In the rows, 128 means zero.
One turn moves each row of this set onto another row. After a few examples, where does it send each row asked below?
k596: [ 98 135 162 162 108 115 110 132 126 136 132 123 147 132 145 104  93 141
  99 108 126 158 122 150 123 152 105 140 147 100 125 114 134 169  90 129
  91 120 103 116 135 126 125 129 148 108 137 108 180 100 130 114 100 140
 139 112 131 131 104]
k242: [166 154 127 140 134 146 152 138 120 142 114 150 116 108 118 130 108 113
 123 135 102 127 123 139 106 109  95 162 124 126 137 132 117 126 136 100
 146 133 116 113 135 113 124 152 107 139 135  97 110 138  95 164 150 145
 127 139 147  98 120]
k769: [ 91 141 161 138 106 114 120 139 121 129 138 125 153 124 149 116  97 138
  90 114 123 148 135 146 121 138 118 124 154 103 133 110 137 160  92 139
  89 118 107 115 128 139 115 141 135  94 129 101 178  92 115 108 113 141
 137 130 121 143 100]
k628: [158 149 133 134 148 139 156 129 123 137 119 158 112 114 111 128 111 108
 123 142  97 120 127 134 106 104  99 154 134 136 137 134 108 123 135  96
 132 143 120 103 131 115 124 148 113 132 148 102 116 126 100 162 151 140
 125 139 147 101 129]
k787: [ 85 126 137 165  89 146  93 130 108 138 124  84 149 167 151 144  85 123
  93 125 120 137  97 152 105 121 136 177 131 174 155 119 124 148 102 115
 103 142 108 146 119 146 113 130 144 133 137  59 128 128 121 116 133 130
 151 119 158  97 113]
k39: [ 93 137 155 153 102 110 108 140 107 136 137 127 143 140 145 108 102 146
  97 112 135 158 117 151 123 142 106 139 144 103 123 109 140 169  90 127
  93 116 107 108 139 127 110 133 152 110 136 105 178  98 126 119  96 146
 143 119 119 138 100]
k871: [159 144 126 127 135 131 159 127 104 143 130 158 104 119 114 131 120 119
 116 141 100 120 115 132 104  89 101 154 139 136 135 131 102 133 134  98
 123 138 119 104 139 115 115 156 113 137 150 104 106 121 103 157 151 143
 130 135 139 104 132]
k669: [ 88 131 141 171  93 139  93 130 110 135 125  78 159 165 150 146  93 117
  99 132 126 137 105 155 112 123 130 170 126 171 162 125 124 140 112 129
 106 129 119 145 115 154 121 138 143 133 135  57 128 126 102 117 130 137
 144 118 159  90 103]
k606: [ 93 138 164 144 110 118 116 135 131 130 134 126 149 123 149 111  93 131
  91 118 115 152 132 141 120 146 114 127 155 103 128 111 135 155  90 127
  89 125 103 121 128 133 119 131 140  94 130 103 179  96 131 115 109 137
 143 119 121 144 107]
k407: [ 92 138 159 138 104 109 116 139 115 131 140 127 148 131 151 115 104 132
  92 125 123 153 127 140 121 136 113 124 152 104 126 110 135 155  92 128
  88 114 108 118 132 135 111 138 144  97 128 102 173  92 123 119 104 144
 146 118 109 145 104]
k757: [108 104 128 155 114 144 130 144 122 142 157 123 161 146 115 120  94 126
 137 153 104 143 124 182 128 102 105 179 120 181 147 162 123 129 124  78
 120 151 107 143 140 121 108 106 164 117 166  73 127 120 130 135 123 141
 116 124 120 111 119]
k279: [126 107 126 131 119 145  95 128 117 175 162 108 159 144 115 121 134 109
 116 115 126 140 123 152 135 136 134 129 145 143 150 111 144 166 139  64
 144 162  97 106 132 142 115 137 154 133 130  79 116 142 126 151 133 148
 141 114 115  79 107]
k611: [ 93 142 160 158 109 113 109 139 116 132 133 124 152 132 141 108  96 146
  98 106 135 155 129 157 124 148 108 137 141 100 130 113 142 169  94 138
  96 117 108 107 132 133 121 137 145 106 136 103 184  98 114 112 104 145
 133 128 131 132  92]
k718: [160 156 118 127 126 148 154 143 105 144 117 155 110 112 117 134 107 127
 117 127 107 125 118 140  98 102 104 165 123 130 137 125 123 133 133  97
 147 138 111 103 136 111 109 154 103 140 137  95 112 136  98 160 154 144
 129 152 144 105 118]
k258: [128 106 129 134 120 152 100 121 127 176 161 103 164 131 115 120 125 119
 114  99 120 135 132 159 134 141 140 129 151 141 157 113 142 175 140  77
 141 169  92 107 126 146 126 143 142 129 135  80 114 142 120 134 144 140
 131 122 134  73 106]
k328: [109 107 122 148 100 129 138 146  99 145 169 117 163 147 116 127 109 140
 136 149 117 138 124 190 130  82 106 170 122 178 156 163 121 141 132 105
 116 134 116 136 139 133 104 131 156 118 168  73 118 112  98 118 128 149
 108 132 121 106 108]
k33: [107 107 127 151 108 153 141 141 121 144 157 118 166 133 114 124  84 146
 131 126 102 134 135 195 123 101 121 180 125 179 159 162 124 146 125  99
 118 159 101 137 135 129 114 119 144 113 175  75 127 117 113 107 141 135
 103 144 142 106 114]
k946: [125 108 125 129 117 138  99 128 111 175 168 104 166 142 114 125 140 119
 117 110 132 135 130 159 136 129 136 125 145 140 159 113 145 172 146  86
 143 154 103 102 127 151 119 154 147 131 132  78 113 138 104 138 139 151
 132 125 123  73  96]
k899: [168 147 120 134 120 141 155 133 107 148 121 147 105 112 122 130 113 126
 119 133 101 128 111 133 102  99  98 163 133 127 134 129 110 138 132  97
 137 130 113 116 140 110 115 156 109 143 138 100  99 134  99 158 150 143
 130 132 142 101 128]
k119: [ 81 134 136 164  96 141  88 139 105 134 122  90 155 173 146 148  90 113
  97 136 129 139 100 156 107 121 133 173 118 176 156 117 134 135 106 115
 113 136 117 138 118 149 107 129 149 133 132  53 135 129 112 131 127 139
 153 125 148 101 101]
k102: [152 153 125 122 141 140 158 134 108 139 126 163 109 116 110 132 110 123
 117 132 104 117 125 141 100  94 108 156 132 138 139 129 115 130 133 100
 133 146 118  93 132 116 112 153 108 134 150 100 117 122  99 155 158 142
 125 156 146 109 123]

k39 turns into k596
k628 turns into k102
Now find these:
k899 turns into k242
k328 turns into k757
k279 turns into k258
k407 turns into k606
k787 turns into k669

